Families of rows that turns and mirrors carry onto each other, the same ones carrying the whole set onto itself: the rest of each named row's family, in list order
4 families of 8 rows
Q_789: [  4.0  13.3 -46.2 -21.3  -2.3   1.9   8.3   6.2  18.6  10.4  -9.9  34.5
  19.8  -9.2  -8.0   7.7  23.1  22.4 -18.0 -10.0 -17.1   6.9]
Q_212: [  8.3 -13.0  -5.9  -7.0  -5.2   8.0  13.7  18.1   9.3  -4.6  24.2   1.3
  45.0 -17.9  14.9  27.3  11.1   7.2  19.9 -13.7  -3.5  -3.7]
Q_168: [ -9.6   7.3 -12.4  28.6   7.0  -2.6  12.0  20.5 -19.0   8.8  -7.2   6.7
  20.1   2.2  -6.3  -7.9   4.0   3.7  30.9  26.3 -14.4   8.9]
Q_206: [ -6.4  -0.6  -4.5  17.1  -2.4 -20.9  16.1  22.3   0.1  -1.0 -21.7  -8.4
  24.0   6.5  -7.2   2.5  15.8   8.8  26.8   8.8 -21.2  28.1]
Q_145: [  9.8  10.9 -19.7   0.0  11.9  15.5   3.9  -8.7   7.9   0.0  15.4  37.1
  16.7 -17.5 -12.9  31.5  -6.4 -34.9  13.7   1.0 -10.2  -3.3]
Q_511: [ -0.9  -5.4  29.7   0.4  20.7  10.1  -0.8 -16.7   7.5  -8.3  -0.5 -11.1
  -3.8   0.8   7.3  20.8   3.1 -25.1  21.1   5.2 -31.2  11.5]
Q_556: [-18.7   4.1 -40.6   0.6 -16.0 -11.0  17.6  20.0  14.5  12.0  -6.5  23.5
  13.3 -10.0 -14.1   1.0  22.4  15.8 -29.6 -10.1  11.7  -1.4]
Q_415: [-10.1  24.1 -11.5  15.2   0.8 -16.0  17.1  28.7 -20.2   4.7 -26.8  -2.0
  18.2   7.1 -11.3  13.4   2.5  19.8  17.0  -9.4 -10.2  -9.5]
Q_345: [ -4.4   3.9  -5.4 -27.1   5.5   5.1  -3.0 -20.7  27.8   0.8   7.2  12.7
  -8.8  -9.5  13.1  34.0  26.5   1.2 -28.7 -23.5  -1.9 -16.8]
Q_249: [  4.8  -3.2 -43.8   6.6  -6.4 -10.0   3.1  13.7  21.3  26.9  -5.5  15.8
  27.4 -10.8 -11.4  21.6   5.3  23.1  -6.4 -10.6  14.4  -1.2]
Q_4: [-27.2 -15.9  14.7 -18.3   1.6 -11.6  18.7 -20.5   8.3   2.0  -4.0 -27.4
   4.4   1.9   3.2   2.7  30.5  25.6 -16.4  -1.9  -8.7   2.9]
Q_167: [ -2.9  -5.3  29.5  10.3  19.8  19.6  15.1  -4.0  -6.2 -23.9   4.3  -3.2
  -9.3   2.2  -5.4  14.7  13.8 -21.5  13.5  -9.9 -22.8   2.0]
Q_213: [ -7.9  27.2 -25.8   7.7 -12.5   1.8 -14.7 -19.8  -6.2  15.8  -8.6  11.3
   1.3 -10.8 -19.9  -9.9  17.3  -4.1 -22.6   8.0 -27.3 -17.9]
Q_986: [-20.6  -1.2  -1.1   0.4   0.2 -10.8   6.3   6.7   2.9  11.2 -17.3 -17.2
  -2.0  10.4  18.6  -7.6  37.3  40.4  -9.7  -0.4  -5.9  -4.5]
Q_971: [ -5.1 -16.5   5.9  -6.0  26.7   2.1  23.3  19.6  18.1  -6.0   8.0  10.3
  12.2   1.8  26.3  33.7  12.3   8.1  26.1  -5.8   9.8  10.0]
Q_303: [-15.1   7.4   0.1  14.6 -10.1 -23.6  31.7  17.7   1.1   0.8 -18.2  -4.3
  27.5  18.9   1.9   0.8  -2.0   2.7  22.0  18.4  -7.2   8.8]
Q_113: [-14.8  26.9 -11.6   4.1  20.8  -4.6  -6.4 -20.5  -1.2  15.6 -24.5  17.9
 -27.5   8.3  -9.4  -9.0  22.5  -0.8 -13.0  14.0  -9.0  -6.9]
Q_923: [-15.9  11.6 -14.5  16.6   4.6  -4.6   9.9 -33.1 -22.6   1.0 -13.7   5.6
  -7.9  -6.4 -19.0 -13.3   1.0  -5.7 -20.4  12.1 -21.1  -1.1]
Q_403: [ -5.9  14.4  -0.8  17.9  -4.9 -10.9   8.7 -16.5 -15.4  13.9 -23.2   8.1
  -3.5  -5.4 -18.0 -11.9  21.7 -23.8 -24.8  14.3 -23.2  -7.4]
Q_741: [-11.5  -3.1  -2.0 -16.4   6.1  22.1   3.5 -16.6  23.2   4.9  16.4  16.2
 -13.8 -18.4  -8.7  12.8   8.0 -19.8 -40.5 -13.0   4.8 -14.9]
Q_979: [ -0.8 -11.2  -7.3 -18.7  15.9  20.2  -8.2 -28.7  29.6   3.7  26.6  21.5
  -2.3 -15.9  14.6   7.2  31.3 -15.7 -10.0   7.3  -3.0  -1.2]
Q_5: [ -8.0 -10.6 -11.4 -11.6  13.0  21.6 -12.1 -14.2  20.6   2.5  15.2  17.3
 -15.2 -28.8 -13.7  20.3  24.5 -11.6 -28.8 -22.6 -13.0  -1.1]
Q_385: [  7.3   9.5 -22.5  19.0   3.0   8.5   2.7  23.6  14.5   0.2  -2.7  36.4
   8.1 -12.0 -17.5  10.5  -8.3 -37.8   4.5  -3.6  -8.0  10.3]
Q_257: [-38.1  -1.5  -3.6 -23.6  -0.1  -6.1  15.4  -7.1  13.2  11.6  -0.2 -28.6
 -17.5   4.8   6.9  -0.1  31.7  15.4  -3.9  -9.9 -10.1   3.4]
Q_981: [-11.4  -0.5  27.3  17.0  19.0   1.4  -2.0  -6.0  -6.9   1.2   7.8 -16.3
  -4.2   0.7  14.7  13.4   9.6 -16.4  24.5  10.7   5.7 -16.7]
Q_628: [ -2.6  26.0  -4.7  29.3  14.7  20.4  -9.0  -1.7   9.5  -1.0   9.4  39.5
  21.5  -9.8  -5.1  -1.1 -16.0  -8.3   3.9  -6.1 -17.0  -0.7]
Q_746: [ -5.6 -13.0 -13.8 -31.5   1.6 -15.2  16.2   2.4   2.2  12.8 -11.3 -19.7
  -6.7  -0.5   9.6  21.5  47.8  14.2  -0.5   6.2   5.5  -8.4]
Q_92: [ 18.2  -2.6 -11.1  28.4   4.3   6.1   1.8  10.0   9.0  -7.4  -6.9  40.5
  26.7 -13.6 -16.1  22.0  -7.6 -21.4  -4.4   5.9  -8.7   4.4]
Q_647: [-12.3 -17.3  -6.6 -16.9   9.6  12.9   9.3  21.6  37.4 -10.0  15.2  -0.5
  15.8  -4.6   3.0  26.6   1.6  12.3  15.1 -20.6   8.4  21.2]
Q_974: [ -5.0 -15.0   3.2 -11.1  -1.6   4.1   8.9  36.1  41.2   1.1   9.5   5.6
  18.3  -1.9  10.8  36.3  23.1  -2.8  12.3 -13.6   2.0  10.3]
Q_975: [-16.3  14.4  25.4  -7.5  18.3  15.1   5.1 -13.5 -10.6 -17.9   4.7   4.0
 -13.3   4.2  16.4   3.3  25.4 -18.1  10.0  11.6 -30.9  -6.1]
Q_216: [-16.2   3.9 -38.5  -9.9 -18.2 -20.4   5.8   9.8  29.1  26.3 -12.7  12.6
  20.4 -12.0 -10.8  -1.2   7.3  10.3 -25.4   6.3   6.3  12.0]

Same family as Q_403: Q_206, Q_4, Q_167, Q_741, Q_385, Q_647, Q_216
Same family as Q_415: Q_789, Q_212, Q_113, Q_979, Q_981, Q_628, Q_746
Same family as Q_511: Q_556, Q_303, Q_923, Q_5, Q_257, Q_92, Q_974

